The rows below come in pairs that one turn or mirror swaps. Which row does each named row swap with?
leri: [ 260,  376,   62,  328,   78,   33,  199,  163,    0,  121,   12,  -80,
  -46,  -40,   -2,  -76, -146]
fuma: [ 124,  119, -117,  116,  -67,  -47, -211,  190,   66, -128,  -19,   53,
  181, -315, -342, -131,  124]
sozi: [ -31, -187, -328,  220,   11,    5,   16,  -42,  -23,  -82,   50, -107,
 -204,  -69,  159,   77,   73]
Giz: [ -32, -129,   83,  160,  -14,  139, -399,   81,   84,  322,  241,  -11,
   71,  -83,  159,  133,  172]
Vab: [ -23,  124,   94,  -83,  113,   26,  -49, -137,   82,  187,  107, -272,
  356,   33, -234,  -90,   60]
lem: [ 250,  231,   91,  129,   36,   51, -464,  -16,  128, -164,   83,  -16,
 -172,  -54,   38,  -41,  -77]
Vafot: [ -85,  165,   -9,   61,  -48, -227,  -43,  -29,  179,   -3, -151,  163,
 -167,   60, -268,  -75, -118]
Suvan: [ -48,   -8,   19,   54,  -38,  102, -204,   32, -298,  125,   53,   12,
  -78,  289,  205,  -84,   97]
Lotat: [ 104,   33,   23, -283,   19,    0, -179,  -70,  102,  -76,   24,  327,
   35, -256, -198, -103,   32]
rav: [ 199, -273,  -81,    3,   56, -139,  131,   11,  126, -138,   20, -249,
  -53,  -23,  119,  -84,  122]
Dufad: [ 152,  103,  -67, -181,   47,    3, -392,  -20,  263, -145, -145,  -16,
 -115,  -71,   49,   90,    6]
vel: [  81, -192,  106, -121,   71,   68,  -72,  168,  -24, -157,   62,  263,
 -247, -199,   -6,    4,   86]
roz: [  80,  241,  146,  121,  -29, -149, -330,  178,  118,  226,  169,    5,
  368, -179,  193,  -58,   23]
Rem: [ 202,  383,  -11,  -20,  110,  180,   47,  148,   21,  356,   67,  144,
   66,  -78, -195,   97,  133]
Gokif: [  58,   20,  120,  143,  -60,  -95, -227,  -99,  -80, -315,  217,  121,
  -76,   43,   51,  203,  209]
tuve: [  63,   56, -223, -169,  192,   80,  -16,   18,   24, -218,  251,   30,
   45, -166,  -20, -205,  306]
Regav: [  13,  242,   -9,   24, -189,  -42,   76,  -33,  128, -135, -259,   90,
  239, -103, -134, -139,   15]
mizi: [ -22, -236,  209,  163, -150, -118,  -33,   27,  241, -109,   -7,  111,
  -45,  -47,  197, -132,  125]
zuvo: [   8,  205,  184,   54,   50, -215,  -95,    8,  322,  201,  -73, -145,
  -54,  -97,   62,  262,  -91]
dufuv: [  53,   23,  -52,   -6,  109,   56, -178,  -42,  172,  304, -166, -183,
  220,  -12, -132, -163, -205]
beva: [  96,  221,    8,  152,  128,  -51,  -56, -243,   28,  253,   -9,    0,
   78,  167,  135,  336,  -33]
Gati: [ 124, -271,   21, -143,  -14,   40,  -64,    5, -100,    2,  275,  -27,
  289,  133,   57,   17, -122]
geg: [  54,  146,   70,  150,   34,    3, -340, -132,  -35,  294,  115,    3,
   75, -235, -322, -172,   37]
dakaz: [ 303,  174, -209,   54,  191, -127,  -92,   84,  -43,  361,   27,   44,
  182,  -23, -265,    8,  130]
bav: [ 127,    4,  127, -144,  143,  235,  233,   38,    2,  283,  226,   76,
   97, -111,  240,   80,  -17]
Lemat: [  78,  -33,  128,   70,  -20,  187,  282,   91,   94, -106,  102, -229,
 -135,  -22,  185,  -78,   67]
ruf: [ 186,  252, -234,   12,  100,  -69, -181,  -19,  128,  366, -139,  -23,
  157,  -84,  -26,   90, -207]
Lukob: [  52,   52,  290,  129,   68,   12, -151,  214, -101,  329,   29,  -45,
  133,  -85, -157, -157, -228]
duf: [  49,  193, -212,  325,  114,  -66,  -39,   90,  153,  -22,    1,  -26,
  -88, -272,  362,  -45,  178]
lodok: [  19,  243,  -98,   76,   59, -130,   72,  -63,  137, -181,  151,  116,
  -96, -458,   51,   97,  143]
vuli: [-196,   82,  227,  285,  -81,  -26,  235,  131,  -63,  229,   69,  -46,
  118,  -41,  122,  103,  111]
zabis: [ 119,  171,   41,   66,  161, -161,  -19,  232,  139, -389,   73, -104,
   84, -205,   78,    3,  172]
furi: [-161, -126, -145,   15,   40, -113,   31,  187,   45,  278,  204,  212,
   11,   61,  210, -198,  -78]
vite: [ 192,  252,   55,  190,   52, -103, -249,   57,  -70,  259,  113,  371,
  129,  111,  -87, -130,  -28]
Rek: [  10,  153, -160,  235,  204, -112,  -67,  196, -117,   91,  327,   83,
 -249,  -56,  226,  104,   79]
guda: [ 123, -245,   43, -164,   29,   59, -184, -168,   47,  -62,  253,   31,
 -110, -174,  184, -178,   12]
dinet: [-102,  -37, -135,  267,   86,   78, -369,  136, -155,  271,  190, -178,
   69,   51,   77,  -41,   64]
Linut: [121, -39,  19,  19,   3, 130, 267, 107, 143, 180,  42, 164, -73, -96, 154,
 305, 196]
labun: [-120, -153,  128,  153,  -21,   38,  -78,   -6, -176,  134,  251,  -83,
  184,  -67,  -86, -313, -107]
lup: [ -56, -120, -209,   53, -155, -216,   95,   -4,   71,  145,  137,   95,
   79, -171,  189,  289,  174]
Fisuk: [ 213,  386, -162,  199,  -39, -318,  -23,  -15,  -56,   -7,   77,  -60,
   69,  -40,    8,  -20, -237]
Sameb: [201, 432,  57, -65,  79, -58, 111, 112,  10, -99,   1, 303, -78, -88, 168,
  48,  -9]
Tilu: [ 28, 111, 112,  31, 217, -91, -72, 130, -90, 179, 246, -34, 389,  94, -32,
 288, 133]
dena: [  22, -173, -349,   20,  153,  163, -103,   -8,  -60,  -97,   62,  121,
 -181,  -48,  -45, -112,  133]
Mopup: [ 104,  318,  123,  233,   61,  135,  167,   28,    8,  -33,  -14,  -42,
 -132, -273, -239,  -49,   74]
lebop: [  -9,  191,  100,  115,  104, -104,   82, -171,  -69,  272,  334, -109,
  239,  -55,  112,  145, -167]
Tevuk: [  22,  238,   37,  -67, -114,  -13, -315,  148,  140,  102, -323,   32,
  -32, -132,   82, -136,  161]
lod: [ 196,   70,  -83,  -25,   17,   77, -206,  107, -231, -148,  383,    8,
  147,  -82,  118,  -34,  330]
kam: [ -51,  -12, -160,   12,  -75,   93,  145,   34, -226,   75,  170,  219,
  294,  113,  156, -109,   64]
sov: [ 166,  190,  234,  -61, -124,  -43, -240,  -17,  102,  -20,   12, -274,
  333, -111,  -92,   41,  148]

Giz is swapped with lem
Gati is swapped with fuma
Regav is swapped with kam
Rem is swapped with Lemat
Rek is swapped with zuvo
ruf is swapped with sozi
leri is swapped with Linut
tuve is swapped with Vab

